Look-ups in named tables: a row name and a column name give one cell, copied from the table.

disonib =
columns: ruvon, mep, magerep, tuz, fonup
tenone: [46420, 50486, 22952, 58936, 47528]
nug: [52547, 55219, 61660, 51952, 49376]
nidud: [49527, 47021, 40702, 49549, 44671]
bezo: [54335, 65321, 80486, 46555, 50790]
zanareb: [48448, 49313, 57087, 43917, 47391]
rik: [52845, 31334, 26055, 52691, 54609]
mun: [56102, 63240, 29361, 49799, 51338]
did: [48729, 41913, 21222, 59901, 44070]
sedalat: [59447, 63593, 28064, 46100, 62960]
ral: [53428, 67918, 60567, 51230, 39137]
besava: [51349, 42546, 67257, 50484, 47738]
gok: [56785, 46014, 43637, 54694, 51250]
ket: [47337, 55098, 69454, 49507, 36400]

magerep of nidud is 40702
fonup of mun is 51338
fonup of ral is 39137
tuz of tenone is 58936
tuz of gok is 54694
magerep of ket is 69454
mep of besava is 42546
fonup of sedalat is 62960
mep of sedalat is 63593
tuz of rik is 52691
tuz of zanareb is 43917
mep of nug is 55219
fonup of tenone is 47528
ruvon of nug is 52547
fonup of ket is 36400

kimetub:
	duledan	dila
kudoma	46.31	-31.78
sis	-32.84	-12.98
ped	-45.90	-58.50
vof	88.59	-33.32

What is the dila of vof in kimetub?
-33.32
What is the dila of sis in kimetub?
-12.98
What is the duledan of ped in kimetub?
-45.90
What is the duledan of kudoma in kimetub?
46.31
What is the dila of kudoma in kimetub?
-31.78
What is the duledan of vof in kimetub?
88.59
What is the duledan of sis in kimetub?
-32.84
What is the dila of ped in kimetub?
-58.50

Table lafu
,viled,gufo,zod,tuzi,fikos,rogov,mudasas,fogi,rifin
risave,116,115,135,166,19,170,80,84,59
finikug,95,138,132,153,51,149,62,63,30
gozeda,84,212,25,169,22,220,30,121,10
raf,70,34,196,56,98,55,100,48,109
namefer,117,204,34,169,50,174,106,125,90
digu,67,70,119,33,169,31,112,75,117
rerar,65,128,36,108,34,184,21,133,32
lamo,87,71,81,59,156,59,107,105,108
fevus,96,128,84,151,9,206,27,128,34

fogi of fevus: 128
gufo of lamo: 71
zod of finikug: 132
viled of gozeda: 84
mudasas of namefer: 106
mudasas of gozeda: 30
fikos of finikug: 51
fogi of lamo: 105
gufo of fevus: 128
fikos of raf: 98
rifin of lamo: 108
rogov of lamo: 59
tuzi of gozeda: 169
mudasas of risave: 80
rifin of fevus: 34
fikos of fevus: 9
viled of finikug: 95
gufo of finikug: 138
mudasas of fevus: 27

zot =
|  | gage | gedeten | rin | zok | seduto | dipali | vetego | boso |
|---|---|---|---|---|---|---|---|---|
| nog | 63 | -5 | -58 | -39 | -22 | -44 | 5 | 44 |
| talud | 47 | 55 | 4 | 2 | 19 | 17 | 37 | 4 |
| gal | 31 | -32 | -17 | -44 | 1 | -31 | -18 | 13 |

gage of talud: 47
dipali of nog: -44
boso of nog: 44
rin of talud: 4
gedeten of talud: 55
zok of gal: -44
seduto of gal: 1
rin of nog: -58
dipali of talud: 17
gage of gal: 31
boso of talud: 4
zok of nog: -39
gage of nog: 63
seduto of nog: -22
zok of talud: 2
dipali of gal: -31
Which row has the largest rin? talud

legimog
|  | rol | gezevi | sor | nekami | timonu | det | retika |
|---|---|---|---|---|---|---|---|
| daf | 118 | 131 | 190 | 202 | 113 | 146 | 121 |
| bilape | 203 | 149 | 108 | 80 | 197 | 137 | 186 |
| tadofe | 57 | 165 | 144 | 170 | 92 | 144 | 119 |
| vapuror | 137 | 130 | 181 | 134 | 135 | 139 | 185 |
| senama | 166 | 164 | 154 | 175 | 139 | 171 | 167 |
| zuro | 115 | 115 | 146 | 170 | 146 | 171 | 163 |
| seled | 173 | 143 | 86 | 137 | 131 | 146 | 150 |
| guvu | 188 | 120 | 95 | 86 | 146 | 81 | 107 |

det of daf = 146
sor of senama = 154
rol of bilape = 203
gezevi of daf = 131
nekami of seled = 137
gezevi of bilape = 149
det of senama = 171
rol of zuro = 115
timonu of bilape = 197
gezevi of tadofe = 165
sor of guvu = 95
sor of bilape = 108
nekami of senama = 175
det of seled = 146
Which row has the largest gezevi? tadofe

zet
         der  nadi
sidotop  119   168
sop      142    56
dev       90   184
mov      139    45
kib       96   195
rupi     122   152
vos       53    79
zof      108   115
buk       83   103
koz      123    86
ruf       41    94

zof, nadi -> 115
vos, nadi -> 79
sop, nadi -> 56
mov, nadi -> 45
mov, der -> 139
rupi, der -> 122

revif
          puvag     mip     kip  mebepe     sel
nitav    54.787  79.819  50.944  59.421  42.263
vubamoz  43.113  85.799  12.646  49.709  52.460
luz      61.484  74.696  67.197  68.989  72.381
dav      60.429  73.927  67.283  73.528  67.450
razif    68.350  61.632  50.706  30.692  60.140
vedinen  57.842  63.057  61.479  73.679  48.073
gif      58.268  61.184  48.308  65.181  57.987
fikopu   46.724  72.665  44.511  70.597  63.270
mep      74.709  33.550  96.959  95.904  14.135
bipeka   58.194  56.520  53.525  64.254  56.423
besor    53.179  60.044  49.916  48.958  65.075
kenazot  28.966  67.229  30.302  60.477  23.197
bamafe   92.303  39.574  69.320  69.786  40.236
mam      46.721  47.065  60.202  61.911  75.727

What is the kip of bamafe in revif?
69.320
What is the mebepe of vedinen in revif?
73.679
What is the puvag of vubamoz in revif?
43.113
What is the mebepe of besor in revif?
48.958
What is the puvag of vedinen in revif?
57.842
What is the mip of bipeka in revif?
56.520
What is the kip of fikopu in revif?
44.511
What is the sel of dav in revif?
67.450
What is the mebepe of bipeka in revif?
64.254

rolak
|  | nep | moneki | ludinaz | vasuf | ber | baf | mobada | rep | vos |
|---|---|---|---|---|---|---|---|---|---|
| tur | 0.4 | 0.2 | 0.2 | 0.1 | -0.2 | 0.5 | 0.1 | 0.5 | 0.0 |
| pipeto | 0.3 | -0.2 | 0.6 | 0.3 | -0.7 | 0.2 | 0.5 | 0.7 | 0.0 |
| rigebe | 0.2 | 0.1 | 0.0 | 0.4 | 0.1 | 0.4 | 0.0 | 0.2 | 0.4 |
| kiganuz | -0.1 | 0.3 | 0.1 | 0.1 | 0.1 | 0.3 | 0.3 | 0.5 | 0.4 |
| fefi | 0.5 | 0.1 | 0.2 | -0.1 | -0.1 | 0.1 | 0.1 | 0.1 | 0.2 |
| kipude | 0.4 | 0.2 | 0.6 | -0.1 | -0.4 | 0.3 | -0.2 | 0.0 | -0.2 |

ludinaz of kiganuz is 0.1
vos of pipeto is 0.0
baf of pipeto is 0.2
baf of tur is 0.5
mobada of kipude is -0.2
vasuf of tur is 0.1
rep of tur is 0.5

Table kedaf
|  | fom | kib |
|---|---|---|
| kada | 0.48 | 0.23 |
| favo | 0.55 | 0.79 |
| felin | 0.63 | 0.70 |
| bobobe | 0.55 | 0.63 |
| veb | 0.58 | 0.69 |
| vuvo | 0.39 | 0.52 |
| dez | 0.69 | 0.70 |
| zuraz | 0.46 | 0.44 |
| sono | 0.45 | 0.42 |
| zimuk | 0.58 | 0.45 |
| sigob | 0.77 | 0.68 |

What is the kib of kada in kedaf? 0.23
What is the fom of vuvo in kedaf? 0.39
What is the kib of zuraz in kedaf? 0.44
What is the fom of sono in kedaf? 0.45
What is the fom of dez in kedaf? 0.69
What is the fom of veb in kedaf? 0.58
What is the fom of favo in kedaf? 0.55

kis =
         degapon   dogu
zipu       40389  71802
pur        55016  81965
milap      25409  63999
gilota     21616  62764
bisev      17911  68468
ged        20179  71194
kituz      65979  94243
tivep      14698  62701
fanomir    27805  77290
fabuz      32714  81302
guza       58869  95180
mufudu     21377  62659
tokapud    20707  62409

ged, dogu: 71194
gilota, degapon: 21616
fabuz, degapon: 32714
ged, degapon: 20179
gilota, dogu: 62764
guza, dogu: 95180
tokapud, dogu: 62409
pur, dogu: 81965
zipu, dogu: 71802
kituz, dogu: 94243
guza, degapon: 58869
tokapud, degapon: 20707
mufudu, dogu: 62659
zipu, degapon: 40389
pur, degapon: 55016
bisev, degapon: 17911
kituz, degapon: 65979
fabuz, dogu: 81302
tivep, dogu: 62701

gusu
         bigaf  pid  mopima  gar  gamubuf  gen  nagepel  dumog
nugasi      86   29     190   39      144  162      199    143
nat        121  247       3  249      206   16      161      5
vagofet    106  163      91  170      126  137      120    118
niduse      79  163      80  182       90  167       96    134
zud        138  111     101  145       25  102       43    154
zep        191   97     141  104       47   92       63    141
sakis      108  234      25  236      200   30      153     30
mus         88  137     130  142      132  167      128    129
gup         94   77     155   85      125  166      168    138
vuzek       75  124     146  127      119  187      128    150
navi        98  212      53  221      182   63      133     68
zes        100  145      84  164       84  148       97    134

zep, bigaf: 191
zud, dumog: 154
mus, nagepel: 128
gup, gar: 85
mus, gamubuf: 132
navi, pid: 212
zes, mopima: 84
sakis, bigaf: 108
nugasi, dumog: 143

